(in the rows, 128 means zero)
The rows below come in pairs that one turn or mirror swaps. Which row does each named row swap with?
The rows were stretched afterwards, more along some directions than others.
madop: [125 100 108 140 144 117 148 126 135 116 119  98 115 103 149 136 121 123
 146 157 119]
Gal: [107 140 128 121 131 109 166 125 125 100 134  98 104 113 136 144 116  87
 142 112  89]
sope: [127 117 108 130 149 109 153 135 126 114 126 101 119 104 151 131 117 112
 136 151 114]
nemul: [115 137 148 112 140 131 113 108 142 131 129 102 145 117 109 126 130 156
 109 143 128]
gan: [ 74  96  99 118 163 136 114 111 155 156 111  88 132 116 107 131 143 133
 123 128 141]
ferag: [113 134 131 145 134 130 148 133 123 118 131 133 128 136 153 137 111 105
 129 132  95]
Ser: [113 154 114 120 133 132  90 107 152 146 133  90 116 122  78 115 150 144
 116 126 181]
Sobu: [131 131 129 111 123 130 127 137 141 142 115 129 127 114 126 129 130  99
 153 106 139]
zal: [112 117 130 115 131 113 146 103 149 121 130  56 114 103  92 132 124 137
 116 129 140]
bub: [107 170 131 114 130 107 126 118 128 123 154 108 109 107 115 131 137  99
 139 105 117]
let: [ 74  98 100 112 154 143 117 110 150 166 112  77 133 129  94 130 146 150
 122 130 146]
Reka: [114 139 135 115 137 121 119 106 147 131 116  86 140 118  96 114 136 154
 119 156 127]
vig: [157 129 122 142 104 147 125 151 135 134 131 127  99 160 124 142 120 102
 133 157 144]
gez: [106 138 121 126 128 111 163 135 128 101 128  98 105 107 133 147 118  81
 144 115  88]
ranap: [123 128 124 110 121 134 120 136 140 143 110 137 132 110 124 129 134 101
 154 112 133]
mezi: [144 132 116 141 124 144 113 145 130 134 135 123 124 134 125 119 119 106
 112 138 143]
pena: [155 131 118 139 106 143 129 139 133 128 131 113  96 156 120 144 125 103
 130 168 136]
rolaz: [144 126 113 139 106 145 130 145 135 131 123 105  93 153 112 140 128  88
 132 167 137]
Vul: [ 97 142 125 128 136 126 145 127 130 122 132 102 125 137 139 131 119  93
 127 134  91]
Seneb: [ 83  98  98 122 158 143 122 122 147 165 115  77 125 128 101 135 139 131
 127 129 153]
Bor: [138 125 115 146 129 143 112 149 133 131 135 122 127 127 127 128 116 114
 109 140 145]
Leno: [101 129 123 150 131 130 134 126 130 115 123 129 130 139 144 141 119  98
 123 143  98]
zovit: [127 103 101 148 150 113 158 130 130 115 118 108 118 113 152 130 121 119
 136 162 117]
Lodum: [137 173 109 131 126 126 136 149 132 118 142 127 103 125 137 130 133 105
 134 133 125]
Rekim: [109 168 126 123 131 121 122 129 129 127 153 113 103 119 116 138 142  94
 140 117 120]
Laros: [129 126 124 110 119 132 130 140 143 143 110 119 119 115 119 124 131  93
 156 115 135]
fozuv: [128 122 111 130 148 107 138 130 135 114 129  81 113  93 136 131 126 113
 133 154 123]
Muni: [143 137 132 137 116 128 127 134 149 124 145 108 110 112 116 138 140 148
 119 160 149]
Nez: [ 79  92  95 129 158 141 127 124 150 164 111  91 126 125 106 137 141 145
 129 136 148]
Laru: [143 167 137 125 122 118 120 127 124 118 142  81 103 150  94 104 130  86
 102 109 148]
buto: [117 126 132 111 126 115 135 103 147 123 128  59 112 110  77 129 127 145
 120 136 139]
dedu: [117 120 141 109 128 116 138 103 147 120 131  62 117 109  88 133 127 150
 114 131 144]
rotuk: [117 126 115 120 127 140 119 137 148 144 114 125 110 114 118 131 135  87
 162 118 136]
Dapo: [140 134 138 131 118 128 126 143 152 137 150 100 113 114 110 132 136 139
 112 129 171]
Zupe: [ 89 133 108 118 154 155 100 123 132 155 115 153 145 130 119 130 143 143
 140 128 121]
Dama: [124 146 141 110 137 116 129 109 142 127 124 111 146 113 116 116 125 147
 123 145 111]
gimig: [140 134 141 127 117 129 119 131 149 132 148  93 114 112 106 136 141 155
 115 144 165]
dilag: [134 125 112 127 145 108 151 138 126 110 128  86 122  99 144 128 124 110
 129 153 116]
gamu: [ 98 159 126 126 139 118 120 115 132 125 150 113 108 108 122 132 142 103
 142 112 120]
Vofen: [101 142 120 116 139 108 168 122 129 102 131  93 106 103 133 145 123  92
 144 121  84]
Favak: [110 139 103 144 132 136  85 111 148 147 120  89 112 131  69 117 148 137
 109 131 179]
nizik: [ 95 130 108 121 147 162 101 130 133 157 111 157 148 138 120 130 147 137
 134 133 127]
Mumi: [146 164 134 125 112 118 124 129 120 116 136  79 101 153  91 101 133  87
 100 119 142]
loba: [ 99 165 119 129 136 118 118 120 136 131 146 116 107 112 111 131 145  87
 140 113 124]
kepil: [135 115 113 123 147 119 148 137 135 122 126  84 117 101 143 135 124 126
 137 155 123]
fuzo: [116 132 143 110 139 121 129 108 144 127 123  84 146 113 111 118 131 157
 115 155 128]
Foru: [ 74  93 104 111 160 139 114 111 152 159 111  88 136 116 108 135 140 151
 125 130 148]
patis: [ 82 102  96 118 161 138 124 128 150 159 117  87 126 118 100 136 138 122
 126 129 142]
damu: [106 138 118 147 129 125 144 138 132 117 123 108 120 139 137 130 120  87
 127 143  97]
Fode: [149 124 105 150 113 147 134 152 140 135 127 114  89 147 114 138 125  89
 138 166 145]
lutep: [107 159 127 131 132 124 122 110 134 128 151 122  99 125 125 139 137 105
 150 118 124]
rifib: [131 138 140 121 116 124 120 129 145 123 148  97 119 108 109 143 143 159
 110 148 151]
duk: [135 133 134 115 120 135 113 137 141 139 117 136 123 122 127 132 130 103
 155 117 142]
lifa: [131 137 133 130 128 134 123 136 148 135 152  95 115 116 104 136 142 153
 106 149 160]
bizil: [150 135 112 137 105 141 128 146 129 130 129 120 101 149 116 139 125  92
 128 164 130]
mapi: [108 127 136 119 142 119 123 108 143 123 113  88 147 109 107 118 139 144
 113 157 131]
pako: [104 139 120 134 130 124 152 127 133 124 129 101 115 141 135 127 117  96
 129 138  88]
gev: [140 165 103 138 131 126 135 155 130 121 125 134 109 118 129 129 136 115
 136 139 116]
pogek: [148 144 142 127 123 129 126 144 151 127 153 105 116 108 116 140 135 140
 112 142 160]
sonu: [110 169 128 123 132 119 114 113 130 120 152 115  99 120 119 137 148 108
 143 133 121]
Gud: [125 120 137 125 113 147 120 125 137 132 107 107 124 156 104 120 152 159
 110 135 152]
ririb: [132 117 140 133 116 150 124 124 139 129 114 115 121 161 116 128 146 169
 114 141 153]

Swapped with Mumi: Gud
Swapped with Vul: fuzo
Swapped with Favak: gev
Swapped with rotuk: Fode
Swapped with Foru: sope
Swapped with Gal: dedu

